One turn sends every row of this set to another row. A few are shown first. Where does it send the rows asked after them?
j15: [-4.4, -2.0, -21.2, 7.5, 10.4, -32.4, 27.2, 5.3, -6.3, 34.0, -35.1, -19.4, 1.1, 21.2, -12.5, -30.8]
j790: [18.0, 23.2, -1.1, -43.2, -12.5, -24.5, 40.6, -34.7, 13.4, 5.1, -18.5, 13.3, -35.7, -7.6, 22.3, -2.5]
j41: [0.0, -1.7, 3.4, -9.3, 18.0, -24.4, 9.6, -7.2, 5.8, -21.9, -51.2, -50.6, 33.1, -18.4, 15.2, 16.2]
j627: [14.6, -26.8, -15.9, 8.7, 17.8, 9.1, 20.5, 1.9, 33.2, 23.4, -42.8, -39.0, -16.1, 10.1, -2.1, -31.7]
j519: [-16.5, 31.3, 31.0, 20.4, -28.8, 3.3, 13.8, 3.4, 17.4, 42.2, -16.7, -3.0, 16.6, 13.7, 26.7, -33.8]
j986: [0.4, 24.0, -30.0, 1.0, 1.6, -11.9, -28.2, -26.2, -3.4, -1.8, 3.7, 14.5, -2.6, -1.5, -15.5, -3.2]
j841: [15.4, 22.0, -1.5, 53.9, -15.5, -10.8, 8.0, -41.7, -19.6, 30.5, -31.5, -30.2, -11.6, -6.6, 49.7, -1.3]
j920: [18.3, 26.5, -4.2, -42.3, -8.8, -16.2, 40.4, -38.7, 19.1, 4.4, -19.9, 7.8, -34.3, -4.5, 26.9, -6.1]
j671: [32.5, -20.8, 21.1, 48.8, -32.5, -14.9, -2.4, -20.2, -12.3, 22.7, -29.1, -20.0, -37.8, -31.9, 37.6, 15.8]
j314: [-1.6, -1.0, 5.8, -10.9, 13.6, -35.6, 10.9, -3.4, -1.8, -20.4, -48.7, -44.0, 33.3, -19.0, 10.4, 19.5]
j639: [16.3, -11.1, -13.6, -1.7, -8.3, -4.7, -36.8, -11.4, 11.2, -9.6, 3.7, 16.9, -25.3, -21.9, -21.4, 8.4]
j848: [26.2, 12.6, 1.8, -43.0, -10.3, -8.2, 37.8, -34.6, 29.1, 0.5, -21.4, 5.6, -42.4, -12.6, 26.8, -2.3]
j621: [20.4, -46.6, -3.4, 4.4, 5.2, -2.1, 15.7, 15.2, 29.1, 20.8, -39.7, -29.6, -28.5, -2.8, -11.4, -21.1]
j604: [-32.6, -8.8, 9.4, -15.7, 7.4, -16.7, 1.9, -25.6, -8.0, 45.2, -45.5, -34.8, 26.5, -17.5, 32.4, -23.2]
j753: [-15.7, 19.3, 40.4, 16.3, -40.2, -16.0, 11.9, 15.3, 6.5, 42.3, -11.6, 10.1, 10.2, 5.0, 16.3, -24.6]
j195: [5.3, -11.0, 6.9, -10.9, 16.2, -19.3, 8.1, -5.0, 13.0, -24.4, -51.8, -52.5, 26.9, -22.7, 14.7, 18.9]
j31: [21.5, 14.1, 3.2, -44.3, -16.3, -24.4, 38.4, -30.4, 15.8, 3.7, -17.5, 14.7, -41.1, -12.7, 21.1, 0.9]
j543: [36.0, 31.8, 16.3, 29.4, -38.4, 6.7, -13.2, -36.5, 22.1, -12.1, -4.0, 4.1, 12.8, -26.5, 40.8, -8.0]
j481: [-7.2, 20.0, 33.6, 20.6, -24.4, 25.2, 11.3, 0.6, 39.1, 36.4, -20.1, -13.8, 9.6, 9.1, 32.6, -35.4]
j151: [30.1, 38.0, 14.3, 28.7, -40.2, -3.4, -11.2, -36.7, 12.5, -8.4, -2.4, 8.2, 17.6, -22.6, 38.5, -8.6]
j233: [4.4, 24.8, -34.1, 3.7, 11.0, 9.8, -28.6, -34.3, 12.9, -4.6, -0.7, 1.8, -2.9, 0.9, -7.5, -8.4]
j763: [39.1, 16.5, 25.2, 25.9, -49.3, -4.6, -16.2, -25.1, 17.8, -13.0, -1.2, 13.4, 3.6, -36.3, 32.5, 0.9]
j858: [20.7, -10.3, -17.7, -0.1, 0.3, 16.5, -36.2, -20.7, 27.6, -12.6, -1.1, 4.4, -25.3, -19.3, -12.7, 3.0]
j591: [-13.4, -52.6, 29.0, -20.8, -5.5, -11.1, -7.9, -7.9, 7.5, 35.8, -44.9, -30.4, -0.1, -43.2, 24.6, -8.1]
j163: [8.1, -18.7, 11.7, -11.8, 11.7, -24.0, 6.4, -0.4, 11.3, -25.2, -50.9, -47.8, 22.0, -28.1, 11.6, 22.9]
j70: [1.6, -23.2, -9.0, 3.2, -1.3, -43.8, 22.2, 19.1, -9.7, 31.3, -31.3, -8.5, -11.8, 8.6, -21.7, -20.6]
j133: [21.4, -5.9, 16.3, 48.8, -35.0, -34.6, 1.4, -20.7, -31.5, 28.4, -25.6, -11.3, -27.6, -24.3, 33.8, 14.2]
j43: [13.2, 15.8, 6.3, 51.5, -26.4, -32.0, 6.4, -31.4, -34.9, 32.5, -26.5, -16.6, -14.5, -11.9, 39.7, 6.1]
j512: [2.4, -3.7, -24.0, 10.1, 20.0, -6.5, 25.8, -3.1, 15.3, 29.5, -40.6, -35.1, -1.4, 22.6, -2.3, -37.2]
j795: [34.2, 24.1, 23.6, 25.9, -49.5, -14.8, -14.1, -24.9, 7.4, -10.0, 1.3, 17.9, 9.2, -32.2, 29.8, 0.2]
j236: [-32.1, -19.0, 17.2, -18.7, -2.4, -34.6, 0.3, -14.5, -19.1, 46.1, -41.4, -22.2, 21.3, -25.2, 22.8, -15.4]
j974: [14.6, -45.9, 0.2, 2.4, -3.8, -28.2, 16.7, 24.5, 7.5, 25.4, -34.0, -12.8, -26.7, -3.7, -21.5, -14.7]
j692: [4.5, -14.8, 52.7, 14.8, -42.5, 10.2, 4.0, 21.2, 36.2, 32.5, -16.0, 0.7, -11.9, -12.7, 18.0, -18.7]
j3: [-23.4, -20.0, 11.5, -15.2, 12.4, 3.4, -0.5, -28.0, 11.1, 39.9, -49.6, -45.4, 19.4, -22.6, 37.3, -23.2]
j701: [-5.2, -3.5, 51.4, 13.7, -47.2, -11.7, 7.1, 24.0, 15.2, 37.8, -11.7, 12.1, -3.9, -7.6, 12.5, -17.8]
j262: [13.9, 8.1, -27.2, 3.1, 9.5, 23.5, -32.0, -30.2, 28.3, -10.3, -3.2, -4.7, -14.2, -8.4, -5.3, -4.9]
j411: [26.0, 7.0, 4.0, 54.6, -13.6, 8.4, 4.0, -41.2, -1.3, 24.2, -34.8, -39.6, -20.8, -14.8, 52.2, -0.4]
j255: [-22.1, -40.2, 26.8, -21.5, -9.5, -31.9, -4.6, -5.1, -11.8, 41.1, -40.9, -19.8, 7.5, -38.0, 19.0, -7.2]
j46: [40.4, 20.4, 22.0, 26.9, -43.0, 6.6, -15.0, -31.4, 24.7, -13.8, -4.0, 5.9, 5.7, -32.9, 38.2, -3.1]
j463: [5.2, -18.2, 13.4, -13.4, 7.9, -33.9, 7.0, 4.2, 4.0, -23.9, -47.7, -41.7, 22.9, -28.9, 8.0, 24.6]
j728: [2.8, -2.4, 44.4, 18.9, -30.9, 29.1, 6.2, 9.4, 47.8, 31.0, -20.0, -12.8, -5.2, -4.1, 28.1, -27.4]
j90: [25.8, 8.6, 4.2, -44.2, -14.9, -15.7, 36.0, -30.4, 23.0, 1.0, -18.8, 11.1, -44.8, -15.2, 23.1, 1.2]
j610: [34.0, -14.9, 15.2, 50.9, -22.6, 6.3, -1.6, -30.3, 2.6, 19.9, -34.5, -34.1, -35.1, -27.0, 47.0, 8.1]
j653: [0.2, -9.5, 9.7, -12.4, 9.2, -39.8, 9.1, 2.0, -3.8, -21.7, -47.8, -40.4, 28.3, -24.5, 8.1, 22.9]
j910: [6.4, 6.0, -20.5, -0.9, -7.5, -19.0, -32.0, -15.1, -4.0, -4.0, 6.1, 21.7, -14.4, -12.4, -21.9, 4.9]
j747: [29.8, 34.6, 18.0, 27.3, -45.3, -14.1, -11.3, -30.6, 4.9, -7.9, 0.0, 16.0, 15.8, -25.2, 33.2, -4.5]
j773: [22.5, 20.7, -2.8, -41.8, -8.0, -8.0, 39.4, -38.0, 26.4, 1.4, -21.2, 4.4, -37.9, -7.7, 28.8, -5.7]
j153: [-13.4, -42.1, 22.2, -17.5, 5.8, 6.1, -5.8, -19.7, 19.1, 34.9, -49.9, -43.2, 5.6, -35.8, 33.3, -16.4]

j151 moves to j747
j153 moves to j3
j512 moves to j15
Now these:
j639 moves to j858
j41 moves to j314
j701 moves to j692
j610 moves to j411
j920 moves to j790

